Some points:
[ 0.24  0.64 -1.72 -0.44 -0.37 -0.56 -1.79  0.38  0.10 -0.71  0.64 -0.51 -1.18
 -0.32 -1.42 -0.90 -1.26 -0.63 -0.19  1.28 -1.16 -0.30 -1.90  0.33]
[-0.18 -0.29 -0.85 -0.09 -0.75 -2.99 -0.80  0.10  0.94  0.63  0.84  0.96 -0.60
 -0.01 -0.12  1.12 -1.75  0.75  1.05 -0.80  0.16 -1.60  1.90 -1.21]
[-0.37 -1.64  0.53 -0.33  0.23  1.10  0.42  0.63  1.40  1.21 -1.91  1.35  0.57
  0.70 -0.45  1.42  1.33 -1.80 -0.27 -0.98 -0.54  0.55 -0.47 -1.58]
[ 0.30 -0.40  0.14  0.09  0.69 -0.30  0.06  1.68  1.58  0.49  0.09  1.76  0.13
 -1.34  0.34  0.19 -1.71 -0.52 -0.06 -0.74 -0.15 -1.07  0.26  0.61]
[ 1.30  0.34 -0.17 -0.56 -0.98  0.38 -0.16 -1.55 -1.37 -1.94  0.13  0.91 -0.86
  0.15  0.15  2.11  0.94 -0.28 -0.41 -0.47  1.22 -0.70  0.42  1.05]
[ 0.59 -0.36 -0.08  0.70 -1.10  0.97  0.34  1.75 -0.12 -0.23 -0.65 -0.24 -1.07
  0.52 -1.25  0.36  0.08  0.74  2.47  0.03 -0.32  0.40  0.25  1.52]
[ 1.57 -0.21  0.55  2.73 -0.10  0.63  1.39  0.02 -1.33 -0.20  1.44 -0.60 -0.90
  0.59 -0.01 -0.27  0.64 -1.37 -1.25  0.55 -1.11 -0.51  0.67 -1.05]
[-0.91  2.31 -0.45  0.24  0.25  0.15 -0.74  1.48  0.44 -0.91 -0.15 -0.74 -1.30
  0.34  0.16  0.75 -0.88  0.08 -0.45 -1.83  1.79 -0.47 -1.28  0.03]
[-1.22  0.02  0.01  0.56 -0.22  0.69 -0.42 -0.88 -0.40 -0.96  1.20  1.55  1.20
  1.16  0.20 -0.41  0.60 -3.05  0.41 -0.77 -1.70 -1.29  0.27  1.91]
[-0.05  0.32 -0.24 -1.27  0.88  0.06 -0.44 -1.69 -0.32  0.75  0.02  2.15  0.87
  0.54 -1.08 -0.63 -0.41  1.53 -1.46  0.88  0.24  1.42 -0.08 -0.35]
[-0.45  0.92 -0.83  1.96  1.77  0.14  1.48 -0.34  0.31  0.24  0.21  1.50  1.10
  0.82  0.48 -0.62  0.57 -0.76  2.16  1.06 -0.40  1.41 -0.64  0.65]
[ 0.41 -0.14 -0.83  0.18  0.44 -1.63  0.06  0.40  0.19 -0.51 -1.52 -1.08  0.84
  1.32  1.01 -0.79  1.02  0.09 -0.08  0.73  1.86  0.45  1.48  1.05]
[-0.42  0.15  0.73  1.57  0.55 -0.47 -2.02  0.92  1.29 -0.46  1.02 -0.64  1.34
 -1.00 -0.80  1.77 -0.06  0.49 -1.64  0.59  0.44 -0.10 -0.21  0.83]
[-0.29  0.07 -0.41 -0.72 -2.20  0.59 -0.14 -0.27 -0.01  0.11 -0.13  0.43 -0.38
 -0.49  2.96 -1.23 -1.06  0.08 -1.84  1.26  0.71  0.41 -0.98 -0.96]
[-0.61 -2.37  0.62 -0.72  0.90 -0.75 -0.82  0.20 -0.04  0.68  0.08 -0.86 -2.18
  0.72  0.45 -0.96  0.50 -1.16 -0.68  0.87 -0.78  0.32  0.30  0.14]
[ 0.71 -1.00  0.61 -0.25 -0.03 -0.42 -2.62 -0.86  0.52  1.00 -0.61 -0.57  0.08
  0.77  1.19 -0.52  1.40  2.05  0.95 -0.62 -1.34  0.46  0.27 -0.17]
[-0.19  0.19 -0.54  1.60 -1.32  1.59  1.44 -0.89 -0.86  2.81  0.88 -0.85  2.75
  1.64 -0.26 -1.69 -1.93 -0.78  2.20 -1.15 -2.14 -1.42  0.57  0.95]
[ 1.00  2.40  0.77  0.90 -0.42 -1.22 -1.44  0.49 -0.26 -1.63 -0.98  0.40  0.64
 -0.77 -0.67 -0.52  1.00 -0.13 -1.10 -0.56 -1.17  0.85  0.25 -1.51]
[ 0.62 -0.47  0.34 -1.32  0.21 -0.28  0.40  0.72  0.68  0.77 -0.80 -1.14 -0.67
  0.08  1.30 -0.10  0.45  0.70  0.36  0.10 -1.05  1.22  1.33  0.78]
[-0.11  0.50  1.63 -1.31 -0.85 -0.41  1.39 -1.14  2.15  0.25  2.01  0.15  0.20
 -0.18 -1.10 -0.73  2.05  0.34  0.06 -0.75  1.70  0.42 -1.14 -0.26]
[-2.75 -0.26  0.40 -0.83 -0.64  1.36  0.61  1.33 -0.56 -0.94 -0.04  0.07  0.82
  0.30  0.37  0.57  1.55  1.75  0.86  1.48 -0.38 -0.07 -0.04 -1.30]
[-0.01 -0.43  1.43 -0.67 -0.43 -1.92  1.03  0.24  0.71  1.37 -0.83 -1.26  1.62
  0.19  0.67  1.42  0.33 -0.19 -0.20  1.52  0.63 -0.55 -1.51  1.49]
[-0.15  1.52 -1.11  0.06  0.16  1.11  0.65 -0.85  0.74  0.54  0.11  0.26 -1.74
 -1.26 -0.73  1.96  1.12  1.17 -0.78  0.48 -0.86 -1.67  0.17 -0.72]
[-0.24  0.18 -0.90 -0.72  2.27 -0.62 -0.05  0.78 -2.09 -0.06  1.27 -0.82 -0.33
 -3.19  0.47 -0.19  1.08 -0.90  0.38 -0.43 -0.66 -0.79 -1.33  0.14]
[-0.20  0.32 -0.14  1.95  0.22  0.38  1.98 -0.91  1.48 -0.77 -0.52 -0.35  0.96
 -1.10 -0.33 -0.55 -0.74  0.30  0.97  1.67 -0.65 -0.87  2.04  1.16]
[ 0.47 -1.71  1.18 -0.93  0.20  2.01 -0.73  0.83  0.40  0.89  0.37 -1.00  1.30
 -0.54  0.42 -0.92 -0.47  0.33 -0.27 -1.23  1.68 -0.39  0.63  0.14]
[ 1.36 -1.23 -0.18  0.81 -0.72  0.42  0.23 -1.37  0.62 -0.58 -0.31 -0.77 -0.03
  0.25  0.77 -0.15 -0.21  0.72  0.11  0.41  0.15  0.71 -1.35 -0.28]
[ 1.30  1.13  1.24  0.31  1.42  0.65 -2.00 -0.93  0.03 -0.30  0.73  0.34 -1.29
 -1.31  0.54  0.97 -1.74 -0.49  1.36  0.99  0.74  0.14 -0.16 -1.51]
[ 0.75 -0.11 -2.16 -0.28 -1.77  0.00 -0.93  1.13 -0.59 -0.26  2.34  1.06  0.34
 -0.90 -0.57  0.46 -0.27 -0.32 -0.55 -0.24  2.06  0.81  0.83  0.04]
[ 1.32  0.06 -1.49 -0.06 -0.39 -0.45 -0.75 -0.91 -0.14 -1.29 -1.47 -1.30  0.57
 -1.14 -1.18  0.48 -0.13 -1.48 -0.62 -0.62  1.51 -0.44 -0.62 -1.09]
[-0.30 -0.42  1.08 -1.41  0.09  1.18 -0.37  0.19 -0.73  1.01 -1.24  0.46 -1.61
  0.74 -0.80 -2.14  1.35  0.41  0.00  0.94  1.10  0.25  0.56 -0.17]
[ 0.72  1.16 -0.06 -0.91  1.25  0.76  0.71  0.01 -0.29  0.90  0.29  0.09 -0.12
  2.08  1.13  0.43 -0.24  0.45 -2.27 -0.48 -1.59 -0.46 -0.88  0.09]
[-0.17 -0.28 -0.29 -2.24  0.40  0.44  1.93  0.36  0.23 -2.67 -0.65 -0.59  0.47
  0.41  0.10 -0.35 -1.12 -0.47  0.13 -1.03 -0.82  0.55  1.41 -1.05]
[ 0.46  1.65  0.98 -0.38 -0.15 -0.86  0.16  1.31 -2.19  0.60 -0.06 -0.16 -0.42
  0.67 -1.41  1.92 -1.16 -0.55  0.93  0.77 -0.05  1.14  0.04 -1.12]
[-2.37  0.27 -0.10 -0.47 -0.55  0.41  0.50 -1.51  0.45  1.37 -0.02 -1.39 -0.67
 -0.57  0.94  0.26 -0.59 -0.64 -0.51 -0.64  0.18  2.45  0.97  0.43]
[-0.74 -1.29 -0.59 -1.41  1.34 -0.21 -0.63 -0.06 -0.36 -0.59 -0.80 -0.27  0.34
  1.22 -0.22 -1.08 -0.01  2.14 -0.19  0.74 -0.61 -1.33 -0.89 -0.65]
[-0.63 -0.91 -0.22  1.85  1.11 -0.91  0.13  0.19  0.18 -0.75 -0.11  0.32 -0.79
 -0.39 -1.03  0.53 -0.29  0.72  0.04 -1.98  1.75  0.99 -0.33 -0.58]
[-0.73 -0.62  1.11  1.81 -1.41 -1.05  1.97 -0.95 -2.78  0.14 -0.85  1.38  0.00
 -0.70 -0.21 -1.96 -0.02  0.69  0.38 -1.02 -0.47 -0.92 -0.81  2.22]
Along one direction, these points spread out more than along any other. Take the direction at right angles to it along which they spread out most. Go by this last direction. Where along it does each point below lie, from 0 to 99? The average is 50, and the first point in the table lies past the average. One standard deviation of the points above along it is 16.
[-0.29  0.07 -0.41 -0.72 -2.20  0.59 -0.14 -0.27 -0.01  0.11 -0.13  0.43 -0.38
 -0.49  2.96 -1.23 -1.06  0.08 -1.84  1.26  0.71  0.41 -0.98 -0.96] 34
[-0.24  0.18 -0.90 -0.72  2.27 -0.62 -0.05  0.78 -2.09 -0.06  1.27 -0.82 -0.33
 -3.19  0.47 -0.19  1.08 -0.90  0.38 -0.43 -0.66 -0.79 -1.33  0.14] 64
[-0.63 -0.91 -0.22  1.85  1.11 -0.91  0.13  0.19  0.18 -0.75 -0.11  0.32 -0.79
 -0.39 -1.03  0.53 -0.29  0.72  0.04 -1.98  1.75  0.99 -0.33 -0.58] 60
[-0.91  2.31 -0.45  0.24  0.25  0.15 -0.74  1.48  0.44 -0.91 -0.15 -0.74 -1.30
  0.34  0.16  0.75 -0.88  0.08 -0.45 -1.83  1.79 -0.47 -1.28  0.03] 63
[-0.45  0.92 -0.83  1.96  1.77  0.14  1.48 -0.34  0.31  0.24  0.21  1.50  1.10
  0.82  0.48 -0.62  0.57 -0.76  2.16  1.06 -0.40  1.41 -0.64  0.65] 62
[-2.75 -0.26  0.40 -0.83 -0.64  1.36  0.61  1.33 -0.56 -0.94 -0.04  0.07  0.82
  0.30  0.37  0.57  1.55  1.75  0.86  1.48 -0.38 -0.07 -0.04 -1.30] 30
[-0.30 -0.42  1.08 -1.41  0.09  1.18 -0.37  0.19 -0.73  1.01 -1.24  0.46 -1.61
  0.74 -0.80 -2.14  1.35  0.41  0.00  0.94  1.10  0.25  0.56 -0.17] 20
[-0.11  0.50  1.63 -1.31 -0.85 -0.41  1.39 -1.14  2.15  0.25  2.01  0.15  0.20
 -0.18 -1.10 -0.73  2.05  0.34  0.06 -0.75  1.70  0.42 -1.14 -0.26] 39
[ 0.46  1.65  0.98 -0.38 -0.15 -0.86  0.16  1.31 -2.19  0.60 -0.06 -0.16 -0.42
  0.67 -1.41  1.92 -1.16 -0.55  0.93  0.77 -0.05  1.14  0.04 -1.12] 63
[ 0.47 -1.71  1.18 -0.93  0.20  2.01 -0.73  0.83  0.40  0.89  0.37 -1.00  1.30
 -0.54  0.42 -0.92 -0.47  0.33 -0.27 -1.23  1.68 -0.39  0.63  0.14] 33
[ 1.30  0.34 -0.17 -0.56 -0.98  0.38 -0.16 -1.55 -1.37 -1.94  0.13  0.91 -0.86
  0.15  0.15  2.11  0.94 -0.28 -0.41 -0.47  1.22 -0.70  0.42  1.05] 63
[-0.05  0.32 -0.24 -1.27  0.88  0.06 -0.44 -1.69 -0.32  0.75  0.02  2.15  0.87
  0.54 -1.08 -0.63 -0.41  1.53 -1.46  0.88  0.24  1.42 -0.08 -0.35] 35
